Each named turn below is shown by a few rows before and after it. Which turns, in which order, take the first row of each later pair to the second? The first pair is answered.
Q_209:
[-0.87 -0.09 -1.95  1.22  0.82  1.06 -2.93  0.62] |-> [ 0.09  0.71 -0.96  2.65  0.18 -1.00 -0.18  2.65]
[-0.02  0.66  0.96 -1.02  0.90 -0.67  2.32 -1.80] |-> [-0.94 -0.45 -0.08 -1.95  1.13  1.30 -1.22 -2.03]
[-0.35 -0.21 -0.85 -0.59  0.34  0.80  1.66  1.83] |-> [-0.26  0.20 -0.43 -0.72  0.48  1.04  2.39  0.86]
Q_344:
[-0.39  2.79  2.14 -0.55  0.08 -0.14  2.53 -1.12] |-> [ 0.36  3.10  2.08 -1.59  0.18 -0.26  0.01 -1.98]
[ 0.64  1.12 -1.30 -0.29  0.78  0.84 -2.08 -0.90] |-> [ 0.32  0.79 -1.78  0.22  0.37  0.93 -1.78  0.66]
[ 0.32 -0.15 -0.84  0.18  0.44  0.63 -1.08  0.06] |-> [ 0.06  0.04 -1.00  0.73  0.29  0.49 -0.59  1.00]
[-1.25 -1.18 -0.40  0.28  1.25  1.92  0.34 -0.05] |-> [-1.27 -0.88 -0.29  0.21  1.46  1.55  0.89 -0.66]
Q_731:
[ 1.03  0.25 -0.71 -1.30 -0.29 -0.10 -4.14 -1.19] |-> [-0.10  0.33  0.38 -1.33  0.92  0.49  1.67 -3.91]
[ 0.10  0.23 -0.62  0.45 -0.45 -0.76 -0.70  2.16] |-> [ 1.21  0.69  0.35 -0.91 -0.41 -1.21 -1.52 -0.72]
[-2.02 -0.87 -1.39  0.04  1.19  1.95 -0.94  0.18] |-> [-1.64 -0.66 -0.98 -0.17  0.79  1.44 -2.03 -0.70]

Each pair is 2 to 3 turns apart.
[ 1.40  0.39  0.24 -0.15 -1.14 -1.51 -3.01  0.81] |-> [ 0.56 -0.64  0.12 -1.49 -0.30  0.75 -2.52 -2.37] => Q_731, Q_209
[ 2.36  0.62  0.41  0.09  0.18 -2.32  2.23 -2.15] |-> [-0.62 -1.73 -3.21  1.39  0.17  0.96 -0.58  2.42] => Q_209, Q_731, Q_731
[ 0.24  1.39  1.81 -0.10 -1.29 -0.48  1.95  1.10] |-> [ 0.81  1.45  1.60 -1.45 -1.82 -0.49 -1.75 -0.05] => Q_344, Q_344, Q_344
[-1.07 -1.01 -0.80 -0.03  0.40  2.40 -0.24  0.38] |-> [ 0.75 -0.03 -0.01 -0.58 -0.65  0.30 -2.55  0.46] => Q_209, Q_731
[-0.56 -0.91 -0.35 -1.77  0.18  1.66 -1.55 -3.48] |-> [-2.23 -1.57 -1.62  0.95  0.21  1.93  2.05  1.82] => Q_731, Q_731, Q_344
[ 0.36  0.43  1.06 -1.85  0.40  0.67 -0.47 -2.07] |-> [ 0.99  1.23  1.66 -0.27 -0.61 -1.43  1.49  0.39] => Q_209, Q_209, Q_209
[ 2.17  0.42  0.72 -0.24 -0.10 -2.39 -2.40  0.18] |-> [ 0.79 -0.61  0.25 -1.53  1.38  0.38 -1.82 -2.80] => Q_731, Q_209
[ 1.95  1.01  1.79 -2.69  0.92 -2.28 -0.83 -4.23] |-> [-2.23 -1.39 -0.78 -2.03  2.64  2.76  2.12 -3.08] => Q_731, Q_209
[-1.01 -1.31 -1.34  0.09 -0.09  1.72  0.99  1.61] |-> [ 0.96  0.15 -0.67  0.35 -1.11 -0.99 -0.45  2.59] => Q_731, Q_209
[ 0.40  0.99  1.03  1.13 -0.04 -1.81  2.79  0.30] |-> [-0.04  0.75  0.69  1.35  0.17 -1.36  2.91  1.49] => Q_344, Q_731
[-1.23 -1.19 -2.15 -1.32  0.68  3.29 -1.75 -1.48] |-> [ 1.34  1.52  1.10  1.21 -0.08 -1.90  3.79  0.25] => Q_209, Q_209, Q_344
[ 0.81  0.78  1.90 -0.14 -0.29 -0.95  1.68 -2.39] |-> [-0.57 -0.92 -0.51 -0.77 -0.42  1.61 -3.15 -1.05] => Q_209, Q_344
[-1.00 -0.60 -0.90  0.26  0.93  0.49  1.37  0.50] |-> [ 0.09  0.60  0.10  0.56  0.38 -1.24  1.37  0.58] => Q_731, Q_209, Q_344
[-0.25  0.87  1.11 -1.60  0.38  1.29 -0.83 -2.82] |-> [-0.08  0.65 -0.33 -0.07 -1.06  0.10 -2.78  2.09] => Q_344, Q_209
[-0.89 -0.72  0.84 -1.02  0.63  3.59 -1.75 -1.25] |-> [ 0.50  0.76  2.08  2.01 -0.25  0.00  1.52  3.14] => Q_209, Q_209
[ 0.62  0.14 -0.93  1.63 -1.00 -0.72 -0.25  2.71] |-> [ 0.18  0.14 -0.65  1.67 -0.30 -0.37  2.34  1.84] => Q_731, Q_731, Q_731
[ 1.73  2.32  2.27  0.92  0.79 -0.53 -0.20 -3.65] |-> [-0.53  0.36 -1.02  2.51  0.51  2.32 -3.21  2.32] => Q_209, Q_344, Q_344
[-0.58  0.58 -0.57  0.65  0.32 -0.05  0.75  2.77] |-> [-1.39  0.07 -0.98 -0.79  0.89  1.84 -1.15  0.14] => Q_209, Q_209, Q_209
